Each path below is one point turned by a fixed rotation once a step. After each direction that follows a path, write how fast that rotation turns it, in degrees per step (0 if it stays still).
Each turn is a multiple of 5 degrees from 10 to 175, or 0.
Each row of a path follows its step; steps can be skipped.
path 1
step 1: -44	7	-30	15	-28	-30	47	5	-5	-47	-42	60	60	-34	26	37	11	19	-22	-62	3	4	14	33	31	9	4	26	-81	-3	-12	1	17	-48	-27	12	8	6	12	-23	-6	11	0	-56	-10	-2	17	13	7	-39	13	18	23	-55	-28	33	-19	-30	23	-17	26
step 2: -12	-5	-22	1	-85	-49	12	28	7	29	44	3	36	3	28	-20	-41	-24	-18	-35	8	-52	-6	-11	-4	-28	-22	16	-1	-42	20	27	15	-39	-15	-12	25	-28	17	-13	44	60	29	-13	70	52	-5	2	6	-21	24	32	-18	-44	15	1	14	16	-18	47	-41
step 4: -13	-56	-6	-15	-7	-39	61	11	28	-52	-13	-12	-12	3	-15	5	9	-81	6	0	40	27	22	15	11	-43	-30	4	-51	-12	15	7	38	-30	-28	-21	-2	-18	-25	-32	2	16	-14	34	-20	-25	1	13	-16	-5	11	85	1	21	-30	-27	-33	-18	-46	58	25
step 11: -12	7	-18	49	-12	19	28	46	-57	-42	8	8	36	42	-34	59	-19	51	-14	16	6	-28	11	34	-33	-14	34	46	-19	-13	-2	12	-7	-14	-19	-40	13	-5	17	-22	-19	-22	-36	44	1	-16	28	0	-17	-55	-28	-4	-11	23	-34	12	-10	9	-60	26	70
step 22: 0	3	-10	-12	-31	-2	24	28	0	25	-24	-23	36	-41	-15	-14	11	1	14	23	28	-9	62	-23	37	19	-25	23	-9	19	12	-21	11	-8	-29	-18	10	-20	1	-44	2	-40	-41	70	-14	0	-32	-61	0	-26	-24	28	41	40	-49	64	40	-34	-30	15	62
step 26: 19	18	-36	63	49	44	1	23	9	-6	-10	43	26	-45	6	-30	2	31	-78	-9	-10	34	-15	30	-24	33	6	37	-83	8	-2	-11	6	10	31	0	-6	36	13	13	23	31	23	51	-17	23	-8	31	17	-6	-18	-23	7	-9	20	-26	53	61	19	-1	12
step 27: 45	-48	11	7	-54	-19	12	-4	79	-2	-28	17	4	-18	-26	-3	21	-7	-3	-48	-73	39	18	78	-13	11	-36	35	-32	10	-16	-1	42	-32	-6	2	-25	-10	22	-11	-21	-19	7	-11	32	-5	-28	-41	22	15	-10	-16	8	-81	1	-17	17	32	2	6	-23
step 30: 23	-11	13	9	-26	-19	38	55	-1	-1	-3	2	0	-19	-3	18	10	-23	10	-63	-9	17	-12	-11	78	-3	-23	10	-66	20	26	25	-10	-78	-3	18	74	-5	34	-1	-29	-21	-11	27	38	-21	-6	-47	-6	-7	-3	57	27	3	28	52	6	-36	-16	-26	18
step 32: -51	-14	-54	18	53	-17	11	15	13	-43	3	20	15	-23	12	-19	-17	12	43	-6	1	-11	13	-43	-32	29	-41	0	-37	-15	48	38	25	10	-75	28	32	-32	-24	-61	14	-67	45	41	57	-4	9	-16	-11	-7	34	-2	-9	11	25	-1	8	-3	9	7	24
step 38: 41	-17	-15	2	-40	17	26	30	-7	-14	49	2	-23	49	-23	12	-6	-26	37	-6	4	53	-5	15	7	37	8	-24	-51	20	22	2	24	-30	13	-13	2	7	27	22	-7	22	47	17	97	47	6	-44	-25	22	16	50	4	-65	20	16	-30	-17	25	8	-40
Directions:
16	-5	11	-8	-1	3	7	-1	8	0	4	-7	-3	-1	0	3	-16	8	-4	-16	-6	4	-3	-7	-3	1	2	-3	-5	-3	-9	-4	2	16	1	-6	-1	4	0	24	-3	-12	4	0	3	6	1	-7	9	-1	3	11	3	0	2	-15	-5	-2	5	-8	18 -> 35
-4	7	-7	-4	10	5	1	18	-5	-6	6	-7	2	-8	-10	0	-9	-10	-2	-5	4	-10	-5	9	-9	-2	-6	14	-8	-1	11	15	-14	6	11	3	10	8	3	8	11	-5	-1	6	5	-1	9	-8	4	13	1	-7	-2	7	3	13	-7	-1	-2	0	5 -> 170
-7	12	-1	13	-4	5	-8	-7	2	0	-8	4	-8	4	-5	-5	-10	11	-5	-8	-8	7	-5	13	7	8	-2	4	4	-6	7	-2	-8	-7	4	-4	-5	0	13	-1	9	2	-11	2	-6	8	-3	-2	14	-2	-1	1	-17	-19	-9	-5	-17	-2	4	-1	-1 -> 40
1	9	3	-22	-1	8	1	-10	-7	0	1	-9	11	-8	9	-1	-18	-11	6	8	15	10	4	-5	-1	5	-1	-4	1	-2	3	5	1	3	-5	6	-11	-2	1	-7	-4	0	-9	21	-6	1	1	3	-5	5	7	0	-5	-12	1	-7	0	-15	-6	-4	-4 -> 25
7	-7	-6	3	8	7	-14	-7	-3	3	-2	4	8	3	-1	-6	9	1	-12	-18	3	3	-8	2	-3	-6	-6	4	2	-3	7	-1	8	-8	6	14	0	-4	-3	2	1	-2	-20	6	3	-21	5	5	-7	4	-9	8	15	3	4	-15	-7	-5	3	-4	-1 -> 110
4	-4	-8	2	-9	-4	4	-5	-6	0	5	-4	-4	-15	2	4	6	-13	-4	5	-6	2	15	0	-5	-2	7	4	8	-2	8	1	1	9	2	11	-12	-1	0	4	3	5	7	-14	-12	-12	12	-15	14	-1	-11	-1	5	-8	-16	-2	2	-9	13	-2	-1 -> 170
